Turns in one plane each, and the order they were made in; the first pair answered
F:
0.833,1.099,0.984,-0.149,-1.307,-1.673,0.171,-1.696,-2.035,-0.367,3.490,1.045  ->  1.370,0.789,2.198,-1.877,-2.265,-1.559,1.104,-0.720,0.222,-1.392,1.213,2.126
0.682,2.607,4.598,-0.694,-0.558,-0.293,0.348,-2.109,2.789,-0.625,-1.205,4.682  ->  0.195,1.865,3.359,-0.427,-1.174,2.249,1.662,1.247,3.601,-0.115,-5.274,1.830
-1.106,-2.152,-3.211,-0.459,-4.038,1.847,1.198,2.176,2.472,2.052,-1.083,-1.675  ->  -1.689,-1.495,-4.487,1.314,-3.087,1.246,-0.119,0.756,-0.119,2.884,1.785,-2.670
-0.261,-0.949,-1.125,-2.382,0.124,3.260,3.853,2.958,0.617,0.013,-3.308,-1.150  ->  -1.284,-0.490,-2.901,0.578,1.284,3.502,2.486,2.257,-2.611,1.377,-0.423,-3.504
P:
-0.047,-1.405,-2.700,0.531,0.638,-1.022,1.234,1.565,1.443,0.641,2.807,-1.864  ->  1.076,-0.156,1.235,2.105,1.787,-2.077,0.069,-0.621,1.058,-1.251,3.141,0.781
-0.513,0.418,7.099,3.956,-0.882,1.321,-0.333,0.251,2.627,-4.647,-8.400,4.350  ->  -5.421,-3.859,-7.416,-0.764,-3.953,2.759,1.234,4.792,2.121,2.756,-3.911,-2.764
-0.402,-0.144,-2.082,2.116,2.118,-0.153,-1.044,1.905,0.068,1.433,1.067,-1.779  ->  0.385,0.846,0.415,2.933,2.639,-0.985,-1.705,0.300,-0.302,0.084,1.721,-0.097
X:
-2.894,0.246,-2.516,0.727,-1.660,-0.993,-2.073,1.625,-3.365,2.081,-0.348,-1.636  ->  -1.484,-0.011,0.226,-2.960,-3.088,-2.305,-0.360,1.423,0.612,-0.073,-2.830,1.944
0.129,2.534,1.276,3.619,1.063,0.562,-1.680,1.460,-2.750,1.624,0.195,0.386  ->  -0.235,1.367,-0.579,0.296,-1.154,1.601,0.493,4.378,0.397,2.005,-3.012,-0.226
-0.215,-1.117,-0.311,-1.348,-0.516,-1.823,-1.586,-1.707,0.533,-0.946,4.347,1.752  ->  -1.357,-1.917,-3.324,-0.842,-0.453,-0.237,-1.228,0.021,-0.101,0.634,3.988,-1.054
-1.495,0.865,-2.546,1.696,-0.483,0.747,0.607,2.356,-0.539,1.025,0.192,-1.038  ->  -0.201,1.068,0.480,-0.722,-1.065,-0.571,1.354,1.719,1.979,-1.077,-1.229,2.446
T:
-0.995,-0.392,-0.943,-0.541,-0.918,0.830,0.681,1.498,1.434,0.699,-1.279,-1.260  ->  -1.075,-0.519,-1.440,-1.808,-0.866,-0.419,0.397,0.428,1.643,0.942,0.875,-0.368
1.946,2.526,0.059,4.155,1.733,-1.040,0.696,-0.977,-2.711,-0.349,1.059,0.029  ->  2.342,2.593,1.065,2.684,1.695,-1.891,1.023,-1.700,-1.753,-1.087,1.506,1.891
-1.914,-1.583,-4.177,2.397,0.435,0.707,-0.426,-1.111,-3.402,3.824,3.347,-3.123  ->  1.464,-0.749,3.295,-3.002,-1.044,-2.813,1.350,-3.287,2.445,-0.928,0.451,5.603
0.273,1.625,3.818,-1.167,-0.447,-2.935,1.719,-1.971,2.190,-0.607,0.973,3.688  ->  -0.827,1.256,1.657,4.169,0.971,2.107,1.433,1.714,-0.878,0.977,-2.942,-2.891

Between the rows of a pair lie two turns.
-0.194,-1.712,-2.039,-3.684,-1.855,0.570,0.869,2.040,2.922,0.415,-1.439,0.180  ->  -1.319,-1.259,-4.042,-0.493,-0.127,0.564,-0.956,0.680,-0.916,1.944,2.568,-2.229
F, F
-1.896,-0.746,-2.639,0.056,-0.727,1.275,0.715,-0.429,-0.259,1.741,0.365,-0.812  ->  -1.343,-0.410,-1.065,-1.235,-0.716,-0.556,0.417,-1.986,-0.022,0.772,1.990,1.791
F, F
1.169,1.307,4.562,1.497,1.181,-0.241,-0.603,-0.347,-0.054,-1.605,-1.447,2.538  ->  0.383,-0.314,1.078,-0.959,-0.658,1.442,1.378,3.159,1.995,-0.253,-4.233,0.104
X, X
0.927,0.597,1.625,-0.003,0.339,-0.633,-0.852,-1.866,-0.586,-1.149,2.019,1.436  ->  0.312,-0.702,-0.474,-2.422,-1.357,0.880,0.979,1.378,1.709,-0.069,-1.192,-0.198
F, P
-1.423,-0.350,1.377,0.623,-0.070,2.088,0.164,0.280,-1.751,0.568,-1.807,-0.095  ->  -2.029,-1.143,-0.949,-0.926,-0.824,1.581,0.466,0.449,-1.534,1.623,-0.518,-0.578
X, P
0.678,0.128,1.623,1.152,-0.246,-0.165,-0.551,0.239,0.191,-0.487,-1.270,0.709  ->  0.338,-0.118,0.741,1.217,-0.107,-0.936,-0.892,-0.881,-0.874,0.050,1.336,0.881
T, F
1.021,1.297,0.792,-1.027,-0.859,-0.878,1.208,-0.623,1.620,0.998,-0.205,2.703  ->  0.471,0.933,-1.228,-1.558,-1.195,-0.827,1.501,-0.163,1.356,1.718,0.807,1.577
P, P
-1.852,-0.988,-5.889,0.526,0.397,-1.404,-1.358,-1.447,-3.179,2.908,5.055,-2.235  ->  0.626,-0.879,-0.591,-5.585,-1.625,-4.157,0.760,-2.230,3.181,-0.599,1.920,4.858
F, F
0.590,-0.589,-0.478,3.802,-0.943,3.164,0.565,-1.016,-0.167,0.799,0.957,0.272  ->  1.259,-0.754,0.555,0.678,-1.932,1.291,1.537,-1.795,2.072,0.102,0.876,2.983
T, F
-0.146,-0.598,-1.224,-2.056,-0.655,-1.106,-0.047,-0.604,0.182,1.198,2.185,1.099  ->  -0.177,0.006,-0.659,1.917,0.960,0.454,-1.240,-0.168,-2.355,1.398,1.455,-1.075
P, X
0.985,1.485,0.317,1.635,0.779,0.256,-1.244,-1.159,-1.472,-1.508,2.447,-0.689  ->  0.634,-0.103,-1.834,-2.993,-1.365,-0.422,0.411,0.499,1.565,-0.892,1.584,0.094
X, T
0.837,-1.788,-3.262,-1.182,-0.478,-0.981,-0.153,-0.951,-0.487,1.009,3.095,-0.970  ->  2.608,-1.058,1.160,-2.060,-0.616,-1.833,0.155,-1.660,1.553,-1.566,0.835,2.438
X, P
-0.630,-1.481,-0.213,-2.815,0.547,0.217,2.555,0.557,2.733,0.286,-1.542,-1.150  ->  -0.682,-1.704,-0.907,-3.553,0.710,-0.515,2.446,-0.133,2.461,0.631,-0.070,-0.809
T, T
1.441,0.313,1.895,0.233,-0.017,-0.828,0.164,-0.404,0.922,-1.455,-0.472,1.129  ->  1.517,0.391,1.728,0.532,0.690,-1.138,-0.096,-0.950,0.594,-1.308,0.509,1.202
P, X
